A state moves one step at a time under one of 8 hidden systems, and each row is a state written as 18 numbers. Each run below is a few steps of one system.
B, seq 1, 8 rows:
[[  3   0  50 -33  25 -24  14  18 -50   2   9 -15 -40   6 -17  41  22   8]
 [-51 -31 -12  36 -32  10 -20   4 -11 -28 -33  27 -17 -17   7  11 -13 -45]
 [ 46  46  49 -42  -5   6 -20  -8 -34  -3 -35   2   3 -10 -23  24   6  -9]
 [-47 -19  31  23 -21 -22   6 -24 -24 -16   9  22 -65   5  31  -7  -9  -3]
 [-14  19  23  -7 -23  -8 -47 -26  -8 -15 -12  -8  56 -12 -37  43   1 -29]
 [ 33 -29  38 -23   7 -28  19  -6 -28 -27  10   9 -57  12  -5 -17 -21 -38]
 [-43  11   3  38 -17  13 -19 -17 -57 -26   3  33  35 -19 -16  19   0   8]
 [  6 -19  38 -42  20 -18  -4  23 -20   4 -13 -27 -38   3 -26  48   8 -36]]
H, seq 2:
[[ 30 -33   0  14 -21  20 -32 -40  14  -5 -28 -23  31   3 -17 -44 -35 -19]
 [ 18  27   7 -16  22 -47  45  17 -11 -20  55  25   3   7   6  -4  14  23]
 [-39 -65 -27  32  16  34 -15   5  -6  25   5 -37 -10   7 -22   7 -10 -15]
 [ 39  34   0 -26  -5 -12   9  49 -10 -30 -43  23  41 -20  -8   2  20  13]
 [-11  -8  -3  14  14  43  16 -15 -21  32   8  15 -83  12  27  -4 -12  -2]
 [-33  36   9  11 -36 -12 -41 -14  12  -4 -27 -14  63 -15   1  16  22  35]
 [ 31   2   5 -44  10 -19  21   1  48  11  13  -3 -53  17  13   6 -13 -49]
 [  4 -17   4  42 -19   8 -17 -49 -22 -15  10   1  45   2  -6 -52 -22  26]]
N, seq 3 (8 x 18):
[[-31 -19   7   6  21 -43  22 -20  12   9  82 -21 -10  25   2   4   4  11]
 [ -2 -49 -37   8  13  11 -11  34   3 -11  -8 -17  43  -8 -46  16  -8 -44]
 [ 58   5   6 -15  20   5  38  41 -45 -22 -22  26 -20  -5  -2 -28   3  18]
 [-65  15  -7  35   2  27   4  -3 -32  22  18  16 -29  -4  22  28  18  37]
 [ -6  19   2 -29 -16  11 -37  20  40  23 -61 -36  15 -10  -1  36  19  -6]
 [ 40  18   5  -3 -32  -1   3 -33  28 -16 -18  31 -21   3  38 -49 -30 -12]
 [-16   8  19  11   7 -13 -13 -61  -6  17  66 -22  25  19 -12   4  -4  25]
 [ -5 -54 -24 -15  14 -34   7  39  43 -12  10 -35  11   6 -22  12   1 -45]]
H, seq 4, 8 rows:
[[-24   9 -25  17  -2  12   7  17  34  35 -14 -22  -7   2  42 -19  23  68]
 [ 23  36 -41 -15   0  34  -6  -1  67  42  -7 -15  26   3  10   3   2   4]
 [ 43   4   0  -7   7   0  15 -15  36  27   1 -29  -4  18  27 -56  -1  50]
 [-12   5 -51  22  15   6  21  -3  45  25  52  -7  35  10  12 -17   5  32]
 [ 37 -20 -28 -20  34  17   8  30  31  37  -3 -53  29  12 -18 -13  10  25]
 [ 26   2 -50  17  13  25  37  38  21  10  -8  14   4  -2  28 -48   4  37]
 [  0  29 -30   4  28  52   3   5   6  60   9 -20   7   4   5  12  20  55]
 [  4   9 -24  -8 -11   5  -1  29  63  26 -41 -29   2   0  34 -21  19  35]]
Q, seq 5:
[[ 48   6   7   8  -5  -3   2 -51 -18 -28  28  22  33   5 -23 -40 -33 -15]
 [-24 -15  25 -10  36 -44  27  18 -31   3  50 -21 -21  14  -9  24  25  27]
 [-27 -40 -29  16  -7  11 -14  35  -6 -28 -26   5  18 -17 -28  24  -8 -54]
 [ 68  35  28 -33  10  26  10   8 -42  -6 -35  25 -20  -8 -11  -2  -3  -3]
 [-62  18   7  37 -13  10   2  -5 -28   5   2  23 -34  -7  35  10  17  44]
 [-16  24  15 -17 -34  -5 -53 -28  34   3 -30 -24  35  -7 -11  37   0 -26]
 [ 39  -7  33 -10 -16 -39  18 -32  10 -31   8  20 -32  11  22 -46 -26 -20]
 [-31  -1   1  26  17 -13   4 -26 -36  -4  69  -1  40   8 -25  13   5  25]]
X, seq 6:
[[-14  23  15 -34   8 -51   9  21   3 -21  33   7  14  -2 -19  56  15 -34]
 [  4 -70  17  16  -5   6 -11 -12 -29 -19 -27 -14 -33   4 -16 -26 -30 -37]
 [  9  47  23 -11   0 -16  10  19 -55 -35   2  40  31 -19 -16  23  21  14]
 [-38 -30  24  -4  -1   9  -8   3 -15  14 -15 -16 -74   4   8  34   0 -30]
 [  8  24  23   0 -48 -20 -28  -4  -8 -45 -54  21  46 -23  -2  -8   0  -4]
 [  6  14  42 -26  12 -17  14 -32 -15   5  34  12 -66  17   8  22  -9 -26]
 [-53 -30  19  34 -36 -28 -32 -15 -13 -34 -12 -15  40  -6  -8  -1   2   8]
 [ 37  10  17 -45  16 -30  13  14  -3 -22  18  17 -10   0 -27  32  -9 -65]]
Y, seq 7 (8 x 18):
[[ 20  10 -42 -22  11 -14  36  69  45  -5 -15  10   2  -8  18  -2  18   1]
 [ 26   2 -26  16  14  78  -1 -19  -9  48 -16  -4 -23   6   6 -24 -18  19]
 [-37  30  -4  -8   2 -17   3  23  30  29   7 -27  10   3  26  20  45  64]
 [ 19   0 -33  -6  -4  17  -3 -27  75  26  14  -8  -5  14  13 -14 -28 -39]
 [ 31 -12   7   4  17 -11  12  -1  -1  14  12 -39  34  15  -2 -50  11  68]
 [-24  -7 -44   8  33  -2  37  12  24  17  70  10 -17  12   3  18   0 -15]
 [ 22 -34 -38   2  14  31 -13  34  17  17 -33 -41  47  -3 -30 -14   0   3]
 [ 26  26 -22 -13  23   8  49  44   8  12   1  25 -38   2  35 -18  18  34]]
Y, seq 8:
[[-24  12 -11  20  10  16  -6   7 -53 -18  24  22  51 -19 -42  35   8  -3]
 [  4 -24  11 -31   1 -11   2  51   2 -12 -47  -8 -45 -10  -4  30   5 -48]
 [  8  31   1  27 -33  36 -11 -15 -29 -18 -47  45   8 -20  21 -30  -9  18]
 [-24  36  54 -27   1 -11 -16 -27 -22  23  13 -16 -34   6   1  53  20  11]
 [-26 -19   4  17 -48 -36 -26 -26  46 -33 -15   0  18  -2  18 -21 -18 -31]
 [ 62  18  36 -23  14 -15   9 -32 -39 -20  26  11  22   8 -30 -17 -14  -3]
 [-58 -60   4  31  10 -26  12  13 -30 -22  30   0 -31   3  -8   8   1 -13]
 [ 15  19 -22  -7  -5  11 -12  29  -8 -29 -24  27  56 -24 -38  31   2 -43]]
P, seq 9:
[[ 19  11  33 -26 -26 -27 -38  -4  19  -8 -45 -41  53  -7 -15   2  13  10]
 [ 24 -16 -31   5  13  -1  43  -2  25  -8  37  35 -38  12  20 -32 -31 -36]
 [-25  -7  27  26   3   8 -23 -26 -62   2  14 -17  38  -3 -28  10  10  43]
 [ -3 -15 -10 -37   8 -39  12  51  46 -12  -8 -13 -19   1   0  31  12 -45]
 [ 27   3 -19  31  -4  68  -8 -20 -41   3 -29  31   2 -11  -9 -30 -25  -1]
 [-12  38  30 -27  11 -45  19  23  -4   4  21  -8 -10   7  19  27  38  51]
 [-38 -24 -28  25 -25  29 -33 -24  44  16 -20 -10 -14   0  11   5 -25 -43]
 [ 69  33  23 -24  -2 -17   6  -9 -13 -22  -8   5  47   1 -10 -35  -1  25]]
L, seq 10:
[[  8  12   9 -13  20 -19   3 -26  30  38  45 -46  22  23   1  -6  14  48]
 [ -7 -55 -48  17  10 -18  20  25  54  -9  19 -20  16  11  -1 -34 -10 -14]
 [ 65   2 -27 -14  40  28  30  36 -19   5   6   5  32  -1 -33 -18   0   8]
 [-18 -13 -16   1  26   8  34  60 -12  17 -12  -7 -49   0  22   2  29  41]
 [-11  22 -39  10 -13  50 -25  27  18  18 -58  -3  34 -20   2  16  13  15]
 [ 43  37  17 -33 -12  12   0 -12  36  27 -37 -10 -36   6  33 -23   2  21]
 [-25  11 -22  37 -13   8  -1 -38  33  20  32  -1  22  10  34 -37   0  55]
 [ 22 -20 -14 -25  20 -19  -5  -1  54  26  28 -60  36  19 -21  -1   3  -1]]
L, seq 11, 8 rows:
[[ 29 -17  44 -27   4 -36  -4 -43  21  18  20 -50 -20  31   3 -23 -11   7]
 [-23 -22 -37  34  -1 -30  22  -1  15 -33  56  22  42   3  -1 -22 -10  -6]
 [ 37 -30   2 -26  47  17  11  21 -29  18  16 -29   2   9 -53  22  -2 -26]
 [-16 -18 -10  11  -4 -15  33  62 -25 -38 -32  34 -25 -16  20 -11  15  10]
 [ -8  43  -8  -3   5  65 -23   0 -24  34 -22  11   1 -14 -13  49  10   0]
 [ -7   5  43 -13 -37 -24 -21  -8  25  -3 -59 -20 -37  -1  41 -19   8  17]
 [ -8  45 -19  20 -22  19 -14 -59  30   7  35  27  33   2  11  -3 -19  -6]
 [ 23 -39  39 -16  14 -38  -6 -28  11  12  28 -57  -4  25 -14 -19  -6   7]]
X, seq 12:
[[ 21 -51   8  -7   2 -32  21   0   4 -33   9  10 -45  10   0 -30 -30 -56]
 [ -5  11  17  21   3  13 -12 -19 -75 -19  13  18  46  -8 -37   9   2  21]
 [-24 -18  14 -27  17 -29  14  56  -4  -3 -11 -12 -48  -2   1  46  26 -22]
 [  7  -6   3  19 -38  35 -29 -16 -22 -26 -62  29   6 -21  -7 -21 -24 -31]
 [ 15  57  54 -38  -1 -29   9 -11 -25   3   8  11 -27   4  12  23  22  28]
 [-71 -34   4  32 -35 -19 -24 -26  19 -12  -2  -2 -23   0  18   7  -9 -27]
 [ 47  18  31 -36 -10 -29 -18 -16   0 -27   0  -3  50  -2 -36   8 -10 -33]
 [-11 -46  19  16  16 -22  34  -3 -42 -20  35  10 -55  14   7 -23 -12  -1]]
Q, seq 13:
[[-10 -40  33  22   6  -2   5 -35 -59 -14  31  10 -40  13 -13 -13 -20 -11]
 [-24  14  15  -9  -1 -38  -6  34 -29 -34   0  11  47 -17 -29  46  28   1]
 [  4 -17  16  -9  -3  19  -2  -4 -28 -11 -18  20 -65  -2  -8  24 -24 -67]
 [  2  33  35  14 -25  -3 -10  -6 -58 -34 -30  29  31 -19  -1  -8  12  39]
 [-43  28  27 -14 -10  -9 -12 -23   2  12  20  12 -44   1  11  61   5 -31]
 [ -3 -25  36  14 -43 -25 -34 -32 -17 -45 -34  -3  22  -8  -8 -25 -20 -15]
 [ 17  39  25 -25  11 -36  23 -18 -19 -20  57  34  -6   7 -10  25  -2 -18]
 [-45 -57  24  27   0 -13 -16  -7 -51 -20   1 -18 -16   1 -23  13  -5  -9]]
B, seq 14 (8 x 18):
[[-69   2  -4  15 -24 -17  -5  -8  32   3  10  13 -44   0  39  30   4 -17]
 [ 39   9  23 -20 -26   0 -43 -41  17  -6 -30 -23  45  -2 -26  -7 -21 -26]
 [ 11   0  26  -1   9 -43  41 -18 -24 -25  55  26 -33  14  15 -26  -8   9]
 [-51 -26 -17  37   2  17 -27 -10 -25   4  24 -14  45  -3 -38  31   2  -7]
 [ 47 -27  10 -41  20 -20  21  57  -9 -24 -28  -6 -19  -4 -22   8   4 -37]
 [-14  20 -15  38 -10  55   7  -8 -46  -1 -19  53 -27 -17  18 -13  -9  11]
 [-26  20  38 -29  -5 -17 -28  13   3  24 -32 -46  -4  -4  -1  46  36  31]
 [ -4  -7  -5   0 -33 -17   0 -19  47 -23 -11  28 -38   0  29 -13 -30 -59]]
P, seq 15:
[[  5   5  -2  21  11 -15  11 -23 -31 -16  55   6  60   6 -23 -21   0  37]
 [-24 -58   3 -14  26 -27   5  30   7   8  22 -43 -28  13 -21  30   4 -33]
 [ 23  -9 -38  15  -4  41  -4  42 -23 -24 -49  27  36 -25 -23 -14  -6 -16]
 [ 21  36   9 -26  36  13  34  25 -24  31  14   7 -49   6  15  19  25  35]
 [-63   3 -10  29 -36  15 -32  -5  29  16 -41 -14  -7  -7  33   9  13  21]
 [ 61  44  -1 -35  -6  -1  -5 -23  49  13  -1 -10  34   6   2 -15 -10  -4]
 [ -7 -43   6  32  -1 -19  21 -32  -3  -3  37  -3 -31  21  23 -59 -20  22]
 [-26  -9 -13   5   8 -24 -15   6   2  -7  39 -23  72   0 -41  32  12  -4]]
N, seq 16, 8 rows:
[[ -9  53  -1 -17   0   1 -25  -1  11  20   3 -17  65  -8 -16  45  30  31]
 [ 21 -36  -6 -13  -5   2  11   4  43   9 -23 -12 -64  13  27 -30 -21 -37]
 [  5  28  -4  30 -15  -2  -9 -36 -20 -18  22  18  71  -6 -10 -25  -4  37]
 [  3 -22  -1 -31  42  -9  22  18  24  36  36 -36 -44  22  -7  29   8 -17]
 [-12 -31 -31  43 -27  12 -11  18  -8 -36 -40  18  46 -22  -5 -38  -9   0]
 [ 46  51  12 -39  38  17  29   8 -23  29  20  10 -24   7  -3  18  14  23]
 [-69 -43 -12  43 -21   2 -14   0  15   4 -17 -18 -24   0  29 -15   3  18]
 [ 45  60 -10 -34  -3  13 -13   2  25   7 -15   5  56 -10 -17  24   6 -10]]

Name the system that made each run.
seq 17 (2 x 18):
[[ 32 -28 -37  -4  40  14  41  35 -13 -10  32  22 -12   3 -27  -2 -16 -44]
 [  4 -15  -6  22  16  48  -3  29 -60  11 -35 -12  11 -13 -19  -9  16  46]]
	X
seq 18 (2 x 18):
[[ 53  25  35 -44   1 -11   5 -23  -2 -11  -2  21 -38   5  -4   7 -23 -51]
 [-42 -22  39  38 -22 -21 -11 -35 -44 -20  10  -1  -5   0  10 -19   1  38]]
	X
seq 19 (2 x 18):
[[-24 -74  -9  21   8  13 -16  -1 -20  -2   1 -29  -2   3 -36   8 -18 -41]
 [ 38  21   6 -24   4 -29  25  54 -26 -42 -22  29  27 -16 -12  -1  18   4]]
	N
seq 20:
[[-35 -33  12   2   9 -34  13   5  24  23  18 -45 -41  20  33 -12  16  43]
 [  2  -4 -57  17  -9  17 -12   9  39  -8  -1   4  72 -12 -18  -7  -9 -20]]
	L
seq 21, 2 rows:
[[-34 -11  -8  39 -35  28 -13  -2 -26 -28 -46  41 -20 -20  18 -12 -16 -15]
 [  8  60  51 -34  -9   1 -24 -16 -32   5 -23   4   8 -10 -13  47  19  10]]
	Y
seq 22, 2 rows:
[[-45 -10  -2  20   0  29 -18 -52  -5  25  37   6 -34  11  -3  26 -23 -34]
 [ 20  -8  36 -20 -24 -52 -18  15  -2 -38 -38 -27  47  -6 -14 -15  14  17]]
	Q
seq 23:
[[-46  26 -23  13 -35   3 -15 -10  63  19 -17   1  -6  -6  48   5   8  10]
 [ 52  34  11 -34  -2   4 -16 -44  44  27   9 -26  22  13  -5  -6 -16  -7]]
	H
seq 24:
[[ 23  20  40 -30  29 -41  26 -10 -22   5  56 -10 -15  19  -6  10  13  25]
 [-64 -63 -24  38  -1 -12  -3  25  -8 -22  10  -4   2  -7 -14  14  -2 -25]]
	Q
seq 25 (2 x 18):
[[ 18   2  57  -6   0   4 -14 -55 -58  -5  11   4 -27   9 -19   6 -18 -15]
 [-61 -20  19  17 -25 -59  -3   5  -4 -43  17  11   3  -5   6  19   9 -12]]
	H
seq 26:
[[-27  -3   6 -22  -9   0 -17  41   8  -2 -49  -4 -38 -15   1  54  16 -39]
 [ 36  20  34  -6 -40  10 -21 -30 -13 -25 -60  24 -13  -9  18 -31 -22  -9]]
	X
seq 27, 2 rows:
[[ 17   2 -12  37  -8  50  -6 -11 -29  11 -32   3  21  -6   4 -48  -6  53]
 [-22  48  -4 -30   7 -11   6  13  50  37  12 -14 -10   5  25  39  30  24]]
	Q
seq 28, 2 rows:
[[  5  36  36 -34 -15 -62  18 -11  26 -15  22  10 -23   7  31   2  11   4]
 [-27 -23  -9  39 -16  13 -27 -68   3   5  37  -6  19   8 -13 -11 -34 -23]]
	B
seq 29:
[[ 11 -29  19   7  31   8   3   1 -76 -12  23  -2   2   3 -48  16  -4 -13]
 [-30 -11  -6  -9   6 -14  10  70 -20 -27 -33  16 -19 -19  -4  42  25 -21]]
	P
seq 30 (2 x 18):
[[ 54  10 -13 -31  23 -17  36  62  -5 -22 -11  11  19  -8 -13  -8  17   7]
 [-37 -12 -25  31  20  54   9   3 -24  37   9   5 -56   2  17   9   2  14]]
	P
seq 31, 2 rows:
[[-38 -45  42   0  -1 -56   4   1 -18 -20  20 -24 -39  12  -1  14   6 -13]
 [-11  -1 -19  18 -16   6 -15  -1 -19 -41   4  39  42 -17 -33  22 -17 -57]]
	L
seq 32 (2 x 18):
[[ 33 -46 -20  -5   9  -2  16  61 -11 -30 -42  -4  22 -11 -24 -24   0 -12]
 [ 11  38 -12  11  18  37  35  11 -50   4  10  51 -28  -7  14  -3   8  33]]
	N
